Rotation paths and how fast each direction turns (degrees a step)
Each turn is a multiple of 5 degrees from 10 to 175, or 0.
Each row of a path follows its step; steps can be skipped.
Rotation 1:
step 2:  -3  25  10 -10  15 -29 -16  -5  -5 -31  11 -11  10   5  12   6  -8   0  -6 -10 -21  -3  -9  -1   1 -27  19  31 -12  -1  15  26  26 -13   4 -15   3  -5   3  26  -1  -9  -5 -15 -25  29   5  -3
step 6: -14   0 -12   8   1 -13  -2  17  -1 -26  19   4   0  47   1   0 -22 -19   7   4 -16  -3   4  21  13  14  14  25  -3 -25   0  11  18   9 -17  -1  12 -16  17  -3  -5 -10  -9  -7 -11  32  -8 -26
step 8:  26  13  -2  -4  33   7  10 -15 -16  14 -14  -5   0  12  -7 -12  19   8 -11  -7  -4 -29  -2 -16  15  -6  -2  32 -11   9  13 -17  13 -31  11  -6  11  -2  30   3 -24   6   6 -13 -26  -3 -10 -17
step 9:  -1   5  12 -21 -10 -23  15  -5  -5  22  -1 -21   8  36  11 -13   4 -10 -11  -7  -8 -21   4 -14   5 -12   5  30  12  -6 -12 -12  39  -9   6  18 -13 -14  21  -7  -8   8  12 -23 -21  -3 -20  -2
step 16:  -7  29  11  -2   3   3  16 -11 -10  10  10  18  15  27   8  19  -2  20   5   8  -5 -26   2 -10   8 -17  22  -5  -9   3  11  14   6  -6  -4  -9   0   5  23  28  41  -7  25 -29 -11  -4 -21  -6
step 17:   3  45  26  20   7 -19  11 -20 -22 -15  14   9  14  -1  33 -13  -9  15  10   8  -8   5  15 -14  19  -7  13  12   6   1   5 -14  14  -8 -12  -4 -13   0   6   9  24 -24   0 -13 -20   9  -5  -9
step 21:  -1  28  11  19   2   3  31  18 -24 -11   6   7   0  25  11   0  -9   9   2 -10   9  19  17   4  10  -6   0  10  12 -25  19  32  20 -17 -27   3 -13  -3  28  -1  -2   3 -20   4  -5   7 -22 -13
step 23:  -2  16 -10 -14  35 -18 -14 -11 -24 -11  12   6 -16  21  12   5   3  -3   1   0 -11 -11 -35   0  29  -4  17  27   4  16 -14  -3  18 -13   6 -20  11   5  24   2 -11  -3  18 -19  -8  12   5  22
step 27: -10  27 -12 -10  28   1  -4  24  16  -6  21  -9  -9  30  13 -13  -2 -27 -24 -11 -17   0 -17   5  14  -3  10  11  -6  13   0   6  42   1   7  13  12 -13  22  -2  10  -7   3   4  -8   4 -20 -17
step 28:  -4  23  -9  23  15   9  -6  26  26 -11  29 -31  -1   4  13  13  13  14   0 -15  -1 -14  -8   2  23  -5 -18  31   8   1 -10  14  25   8   1  -6  -4  -4  20  25  -9 -11   5 -18 -14  -8 -11 -15
-5  0 11 -8  3 -3  4  3  0 -6  1 -6  5 -1  7  8  4 -4 -3 -4 -4 -7  3  0  0  4  5 -1 -5 -1  0 -1 -1  5 -3 -2  8  0  1 -8  3 -2 -4 -2 -1 -5 -3  6 -> 100
 1  1 -9 -1 10  0  9 -1  2  5  5  1  0 -5 -5  3 -2 -7  4 -6 -5 -2  0  3  6 -4  0 -4 -3  4 -3  3  0  1 -3  2  5 13 -4  0 -1 -1  6 -3  0 -5  1 -4 -> 90
-3  1 -1 -6 -8 -5 -8 -2 -1 -1  4  3  1  2  2 -7  0 -5  1 -2 -3 -6  1  0  7 -9 10 -6  1  3 -5  7  5  5  6  2 -1 -1  1  0  4  5  0 -5  1  3  0 -6 -> 100
  2   4   1   3   3   3   0   4   1  -1   0   2   5   3   3   2   6 -11  -4  14  -1  -5   3  -1  -4   5   6   1   7   3  -3  -3  -3   1  -1   0  -2   1  -2   7  -1   1   2   4  -2  -6   6 -11 -> 35
 -3   8  -4   5   3  -3  -3   5  -2 -13  -9  -1  -2  -8  -1  -2   1   2  -4   5  -2  -6  -5   0   0   0  -7  -5  -4  -2   0  -5   9   2   2  -4   0   5   1  -2   2  -4   1  -4   1   4   2  -4 -> 70
-4  7  0  0 -1  9  4  8  9 -3  5 -9  6 -7 -1 -8  3 -1 -2 -4 -1  6 -7  4 -6  0  5  0  4 -1 -2  6  0 -5  1 -3 -5 -1 -5 -3  1  3 -3  0  3  2 -2 -1 -> 45
  5   0   7  -4   6  -3   2   5  -3  -6  -4   7   0   3  -1  -5  -7  -6   7  -2   1   4  -2   5  -3  -2   1   3   0   0   3   2   0   4  -3 -11  -3   5   5   4  -5  11  -4  -2   2   0   5   4 -> 20
Rotation 2:
step 1:   9   1  14 -10  -4  16  24  11   8 -12   1 -20  -4  13 -21  -1  17 -10 -53  18   9  13  -2  -8 -10   6  17 -10  16 -12  29 -29   4   5  29  -6  -1  19  13  -4   4  16  -2   2 -14  16   1  -6
step 4:  14 -24  -9  -7 -12   2  19  10  31  21  12  -5  17 -23 -32  -9   3   3  -5  26   4   3 -11   5  16  12   5   5  14 -14  35 -12  -2  14  -5 -14   2  21  27  13  -5   3  -3 -19  -7  20  -2 -20
step 6:  13   7 -11  10 -20 -16  13  15  -8   7  22  -7 -21   8 -24 -20  26   3  -9  34   9 -13  -2  15  14 -13  15   7  15  -3 -18 -20  16   3 -10  11 -21  12  19 -11   4  24  -7  12  29   6 -13   9
step 7:  29  17 -17   1  13  -7  22   0  30  31  18  -3  10   7  -3   0   5  15 -13  -5  13  -3 -32  -7  19 -20  -2  12  17 -20  28 -25   1  13  -8  -6  19  15  -1  -5 -14   7  13  11   1  18   2  19
step 8:  -1 -17 -13  -4 -19   7  29  26 -12  24   5  -4   6  -1 -33  -4  12  25  -6  -2 -23   9 -43  -9 -12   3 -12  18   8   5  -4  -8  11  -7  -3 -20   0   3   3  -2   1  13  14  23  -4  -6 -11 -33
step 11:  16  -2   0  31 -14  14  15   1  16  15  -2  17   7   7 -22   1   6 -12 -12  17   8  21 -23 -33   2  -3  -9   2  14 -13 -24 -11  23  -6 -11  13  18  15  -1  13   1  22  28  26  -9  -5 -22  -6
step 18:  13  -7  -6  20   4 -13  14   6 -22  -8   1 -15 -35   4  -5 -17  29  17  -1  -5   5 -21 -12   5  -3 -17   5  29 -24 -11   6 -19  -8   1  -7  24  25  -5   7   5   8   4  17  35  -2  10 -24   2
step 20:  25 -28   7  -4  11  -1   8  12   0  13 -18   2 -15  -5   3 -17   0  21 -19   2  -4  15 -21 -28  -3  23   8 -17   9 -26  22  13   7  -3   0  -5  32  10  14  -7   1   0  25  28   4  15   7 -25
step 23:  21 -17  14  18  18   6 -17  26   6  -5  -9 -18 -11  -4 -22  18   6  -6 -13  23   9  16 -34  -9   3   5   4   3   5  -2  21  -5  10   8  -4   9  28   2  21   3 -28 -12  37  -4   7   9 -19   9
step 28:  40  27  -1  -2  12 -28 -18  14  -9   7 -10 -28  14   2  14  -8  17  10  -3 -13  30  -2 -17  -3  10  13  14   1  17 -34  11 -22  19   2   3  -2  10  -4  12  -9  10  17   5   2  23   5  -5   9
 0  5  6  2  2  5 -3 -3 -1 -6  2 -3  4 -2  2 -4 -1 -7  5 -5 -6 -7 -6 -1 -2  0  0  5 10  1  2 -1 -5 -4 -4 -3  0  1  8  4  0 -7  2  9  7  6  5 -2 -> 140
  7  -1   2   3   3   3  -2  -2  -3   3   4  -2  -4   3   3   2  -1  -5  -1   5   2   4   2  -8   1  -3  -2   0   2   5  -4  -5   5  -4  -1   7   4   0   1 -10   0   1   3   0  11   1   4  14 -> 85
 -2   3  -9   2  -3  -2  -3  -6   4  -6  -4   2   8  -6   8  -6   0  -4  -3   1   0   4 -11   1   1  -2   0  -2   7  -6  -5  -1   1   1  -3   7   7  -4   0   3   1   5  -1  -8  -3  -5   2   3 -> 170
  0   0   7   6   1  -2  -5   4   4   1   0  -2  -1  -7  -7   6  -2  -2  -4   0  -6  -2  -6   2 -10   2   3   1  -2   1  -9  -4  -5  -2   0   4  -4   8  -6  -2   9   6  -6   2  -2  -1  -3   2 -> 140
 -3  -7   1   0  -2   2   6   0   0  -3  -5  -1   2  -1   1   1  -2   1  -2   4   2   3  -3  -8   1  -2  -7   7   2   0  -3  -3  -3  -8   8   5   3   5 -11  -1  -3  -9   3   1   2  -3  -4 -11 -> 115
  9  -5   4   2   3   2   2  -3  -3   1  -3   1  -4   1 -10  -6   1  -4   9   6  -3   3   3  -2   7  -3  -4   2   1  -9  -2   8  -9   3  -2   7   1   0   2   3   2   5  -2  -1  -3   1  -1  -1 -> 155
Rotation 3:
step 1: -24   0 -19  -5   7 -29   3  31  -5 -24   6  -5   2  10  23 -21   8  10  -1  -4   6  27  17  -5  14 -18  15   7  -7 -11 -11 -14 -10  -2  17  35  -1  -9   6  -5 -11   7  -9 -16   7  13   6  12
step 7: -17   5 -14   2  -7  25   1 -12  13 -15   9 -12   6   5  10 -17 -23  -1  19  25  12   9   1  -3   8 -22 -11  31 -15 -19   2 -17   0 -10  28  11  -3   5  -3  22   7  16  22  -1 -17  11  14  10
step 8: -10 -11  26  18   0   4  -4  14  39 -12  17  -9 -12   7 -15 -11  12   1 -25  -5  -2 -17  -2 -14  22   5  35  15 -13  -1   6   2 -12  21 -14   2   6 -15   5  -3 -15 -12   3   6   4 -23   3  -4
step 16:   3   9  28  26  -8  -7  -4  -2  -1 -12  17 -21 -11 -17 -17  23   0   8  -5  18 -24  22  12  13 -13   2  29 -12  21  -4   8  16  -3 -23  15   0   0 -10   7  -6   1  -2  21  -1 -11   0 -26   1
step 18:   8 -16 -10  17  -7  -8  21  15 -22  -6  29 -16 -14   9  -8 -38 -13 -15   3   2  27  24  -1 -13 -11  19 -17 -22  18  -7  -7  -3  -3   0   4 -12  12   3   8 -14  -7   8  -9   1   1   9  13 -13
step 21:  -6 -11 -22   8   5 -19 -11  32  23 -30 -15   6  15   5   7 -20  -9 -13  23 -18  -5   1   1  -9  15  -7  10   5  -3  -8  17  -6 -15  -6   7  18 -11   1 -15  -6  -6  21  -2  25  -2  13 -26  -2
step 22:  12  19   2   0  19  26 -10   5  26   7  13   8  -6   2 -11  15  11  10 -12   0  17   0  -5 -17 -21  31  17 -18  -7   1   7  31  -1  -2  12  -1   0   7   7  11   3 -17  25  17 -16  -1 -13  22
step 24:   1   2  17  -9 -19  20  17  20   4 -25  -1  -8  -7  34  -3  15 -12 -19  16  13   6  28   8  14 -17   3   9 -15  -1   4  -9 -26   7   8  -8  -7   8   1  -6 -19  -9  16   3   3 -14  11  18  21
step 27: -21 -19 -10  10   9   7  11  17   7 -15 -13  -6  -2  29  25   0  -9 -11  -9   8 -12 -20  13   9   9 -15   3  16  -4 -34   0   1 -15  -2  29 -10  13  -1   0  23  12  15  26  -5  -4 -15  -7  -4
step 28: -27   8   9   2  21  -3  -5  29  20  13   9   3 -17  -3  -3  -3  27  24 -16 -11  -2  16  18 -22  18   5  18 -11  10  15  12   4   6  -4  -3  11  -1 -24 -10 -15 -17 -21  10 -15  -1  -6 -12  -2
  3   1   2  -2   7  -2  -5  -9   2   6   3   2   4  -9  -4   4  -1 -12  -1   2  -2   8   2  -4  -5  -3   3   2   1  -5  -2  -2   3  -5   0   1   3   5  -1   1   8   0   3  -5   8  -4  -3   3 -> 110
-1  5 -2 -2  6  6 -3 -3 -1 -2 -3 -6  4  5  1 13  4 -7  7  2 -1  4 -8  3  5 -3 -1 -2 -6  4 -4  2 -9 -1  3 -2  1 -3  0 -4  1  4  2  1 -1 10 -1  0 -> 145
 6 -2  4  3 -2  3  8 -4 -5 -2  0  3 -6  4 -2 -1  4 -2 -3  6  1  3 -2  5  1  3 -9 -2  3  5  2 -9  0  0 -1  1  3 -1 -7  8  6  0 -6  4 11  6  1  0 -> 55
  0  -4  -1   3  -1   8  -8  -3  -2   5   6 -10   9   4   6  -2   1  -2  -5  -9   0   3  -2  -1   2   4   2  -6   5  -1   2  -6   0  -1   2   1   1  -4  -7   8  -7  -2   3  -1  -2  -3   5   3 -> 70
  1  -4   3   4   0  -2  -8  -1  -1  -3  -6   6  -5   2   3   5   3   2  -2   1  -1   6  -4  -3   6   5  -2   2  -5  -9   3   0  -6   1  -1   1  -3   1  -7   5   1   2  -2   1  -7 -11 -10  -5 -> 60
 -4  -6   0  -2  -4  -5   3   7   4  -7   1   4   2   2   5   1  -7  -8 -10  -2   5   2  -5  -4   1  -4   0   2  -1   9   3  -8  -6  -1  -3  -3  -2  -2   2  -2   8   1   4  -7  -3  -2   1   3 -> 110
Rotation 4:
step 1:   5 -26  22  -3 -18  11 -24   4  -7 -14 -15 -13  -4 -12  11 -11  24   0  20   0  -7 -21   9 -17  -1 -41  -2  -3  -4   8  18  -2 -10  17  -3   0 -22  -2  18   6  -7  -1 -30  26 -18   3   0   3
step 2:   5 -11  -2   1  13  14   7 -12 -14  -8  10   5  -9  -7  -5 -15  23  -4 -17   3   6  46  -6 -10  18   2 -17  -5  -2   1  10   7 -17  15  31 -10 -32  -4   8 -11 -20  40  10 -12  -3   4  -2   6
step 3:   6  -2  -2 -29  -5  -4 -11 -18  -4 -21  16  22  -5   2  16 -19  24  31   5   3   9 -10  26  28 -29 -11  -2 -28   4 -24  -6  -6 -21 -19  -7  -4 -11   3   6  -7   6   4  -2  -2 -14  11   6  -4
step 4:  26   3  -5   1  -7  12  -1  11   3   9 -16   6  -2  14  -5 -11  43   8   7  20 -24   1 -10  10   7  15  -7  23  -3  -2   0   4  -8 -16  28  10  10   1  12  21 -28   3 -12  -8  -1  31 -17 -23
step 9: -12   0  21   5  -3   3  14  -7  -1 -11   1  25  15  22 -15  13  -2  10  10   9   9   6   2 -21 -18  13  10  -7   5  -2  13  29 -11  14  14  32 -11  19 -15 -43 -25   2 -11   1   2  -6  20   7
step 10:  20 -25  -7 -16 -13   7 -12   7   6   3 -12  41 -10  -7 -15   4 -17  -5  11   5 -20  -5   0   8   5 -45  -3   2  27 -13   0  -8 -19  -1  15  16  14  -1 -11  -3  11  20   7   8 -14 -15  14  -7
step 17:  21 -30  -1   3 -19 -23 -36   7 -14  11 -17  -4   3   2 -14   2  23  15 -15 -23  -9 -20   8 -15  -5  -7  -5 -34   5  -7  -6   9   9 -10  27  14  -5  12  -7  11  13  -6 -17  -9  -1   8   1  -8
step 21:  -2  13  15  -5  -2  14  -8   8   8   7  -7   2  -5 -18   8  12  23   4  -9  21  -2  -7 -21 -11  12 -37  14 -36   4 -19   5 -13 -34   6  14   6 -25   0  16  -6   1  11   0  -7   4  28  11 -12
step 23:   8  -9   3 -13  16  24  -3 -12   0  -5   1  -7   2  -6  10 -32  12   6  26  -1 -11 -23 -20   4 -24  -6 -15  14   8 -24   2  20 -20 -19  15   9  -3   4  -6 -19 -10  24   0 -33  -4  14  16  10
step 25: -12  -1  20  13  12   1   3  -9  -1   1 -11  18  12  28 -19  -6  11   2   2  25  23 -18 -12   4 -13  26  19  -3   7  -6  16   2 -26  -4  19  -5   4   6  -8 -13  12  -5  33 -19   4  19 -16 -29
  0   4  -7   1  -1  -2  -3   0   2  -3  -3   5   2  -2   6   3  -6   6  -1  -1   8  -4   2   1  -2  -5   0   2 -10   7   2   3   1   2   1   1   6  -4  -1   5  -9  -2  -2  -9  -1  12   1   0 -> 90
 -2   7  -2   4  -5  -2  -4   4  -1   3   2  -9   5  -4  -3   0  -2  -2   5   6   1   9  -4   3  -4  -3  -7 -13   0  10   0   5   1  -8   4   0  -5  -3   1  -2  -1   0   4  -1  -1  -2   2   0 -> 115
-9  7  5 -4 -3  6 -3 -5  5  3 -2  5  4  1  0  3 -4 -2 -1 -3  3 -6 -3  1 -1 15 -6  0  6  2  1 -1 -7  1  1 -6 -4 -4  2 -4 -3  5 -1 -4 -1 -1 -1  5 -> 160
 -2   4  -7  -8  -2  -9   7   2  -3  -2   3   0  -1  -5  -3  -7   6  -2  -5   1   3  -2  -3   8   3   1   1   1  -2   0  -1   0  -2  -3  -3 -11   1  -1 -12  -3   1   4   1   3  -4   5  -2   5 -> 85
 7  0  3 -2  4 -1  0  0 -1 -2  1  2  0 -1 -5 -5 -3 14 -4  5 -2 -5 -5  5  0  4 -4 -6  3 -4 -4  8  4  4  4  1  6 -4  2  5 -6  7 -2  5  2 -6  7  0 -> 55
-7  4  0 -2  1  2 -7  0  4  1 -4 -1 -2  0 -1 -2  5  1  6  5 11 -2 -4  7  2  0  4  4  3  3 -7 -5  6 -3  3  1  6  5  9  3  2  0  1  9 -3  4 -4 -5 -> 100
Rotation 5:
step 2: -13   9  10   2  -6 -40  -9  -6  -7  -7  -6   3  -4  19  12 -11   0  19  13 -26  -8   0   5  -6 -14   4 -16  -1 -18  10  12 -10  -8  11  29  22  10  19 -13 -26 -16   2 -12  24   0 -11   6  -9
step 4:   9  12 -10 -15 -11  -1  -4  22 -13   6  -1 -14  -2  -3  14 -28   2 -16   9  20   4  27  18   2  23  10  22  17  14  27  22 -12 -26   3  -4  18  -5  -6  -3   4   1  -7  10  11  -4 -20  21  -1
step 6:  -3  -4  -5 -21 -13  -4  -1 -22  -6   9   2   2   8 -16   7 -13   3  15  25   2   0   4 -13  -2  33  -1 -13  -3 -16 -12 -20   0 -11 -26   5   8 -26  36 -18   0   0  12 -22  -9  -8   6  23  12
step 10:   4  14  -7  -9  10  -1   8  32 -20 -10  11  24 -11  -2  -1  13  -4  10  -2  -4 -11   3  -4 -25  13  10   0  30 -27   9 -23 -14 -15  -7 -15  12   5  -2 -11  -2  21  24 -10  25  -2 -18   2   4
step 14:   4  11   5  -2   3  -8  13  -3  -6   9   8  16  18  19 -10   3 -10  17  18  -1 -13   7   8  11 -36  -8 -27   5  -5   4  -5   0 -17 -14  42  15  17   4 -23  -4 -11  20   7  -3 -13 -17  16   3
step 16: -23 -14  16  -3  -8   2 -12  13 -10  -2  13  -2  11   6  -5 -16  10 -29  -1   4 -17  15  27  29  21   4  12  16  -6  27 -17  13 -19  -4 -14  -4  14 -12  -5   4  -1   1  12  11  -1 -31   5   4
step 18:   2  14  16 -19  12   8 -12   8  18  11   0   3  12  -7   1   5  20 -10  29 -11 -16  -7  -2   4   8  15  -1 -13 -11 -11 -14  20 -12 -16  14  15  -7  24  12  -8  10  13 -44   4   4  -2  19 -13
step 26:  21   7   0   8  17  21  12   7   0  19 -22  12  -4  15 -11   9  11   1   7  13 -15 -12  10   6 -14  -7 -24  14 -16  10  11 -12 -16  17  26  -1  25  -4  -3   4  -7  29 -10   4  17  11  26  11
step 28: -28 -22  16  13   6   4 -11   3 -10  11  16   7   4  -5  -4   9  16  -8 -24  -6 -14  24   7   5  20 -18  26   1 -25  18  -3  -4 -19  28   3  -9   2   0 -31 -10  -3  -4   2  13  -8   6   6  -9
step 29:  -9 -13   3   4  -7   4 -15   6  -3  22   8  27   0   4  25 -10   4  -8  15  -7   6   1  21 -11 -16 -24  21  25   5  24  10  -6 -43  -3   4  -6  13   9 -19  14   2   6  12  -5  -9 -11  10 -16
  6  -1   5   4  -4  -7   2   0   1   4   2  -2   2   0  -7   8  -2   1  10  -8  -4   0   4   5  -1   0   4  -2   4 -10   5  -3   6  -1   0   7  -2   1   0  -8  -1  -6  -1   2   0   3   1  -6 -> 115
  9   6   3  -5   2  -3  -5   8  -5   4   8   9   2  -3   4  -5   5   0   4  -3   0  -3 -10   3 -10   0   3   1  -2  -3   1  -1  -1  -3   1  -3   0  -3  -3   4  -3   1  -3  -1   2   7   1   6 -> 95
 2 -4  4  0 -7  6  5  9 -3  0 -5  2 -7  0 -6  0 -3 -2 -2  1  5  3 -5  2 -1 -5 -2  7 -6  0  2  1 14 -2  3 -1  3  7 -6  7  4  1 -1  2 -1  2 -2 -7 -> 25
  4  -1   2  -3   0  -2   3   2  -4  -9  -2   2  -7   2   1  -5 -10   2  -5   2   4  -2   1  -3   4   3   3  -1   5  -6  -4  -1  -4  -1  -2   6  -1   2  -8   0 -14  -4  -4   1   5   0   6  -1 -> 10
 2 -2  5  2  1 -6  3 -2  2 -6 -6 -5  1  2  5  3 -1 -2  1 -1 -6  2 -4 -3 -1  4 -1  0 -4  2  0 -1  8  2 14  6  4 -6  1  2 -6  6  8 -3  4  2  1  8 -> 60
  4   0  -5   3  -3  -1   2   4  -4   0   2 -14   3   2   0  -7  -5  -1   3  -8   0  -4  -6  -5   7   8   0   0   3   0   2   6   0  -1  -1  -8   1   5   2  -2   4   3   0  -2  -3   4   8   0 -> 25
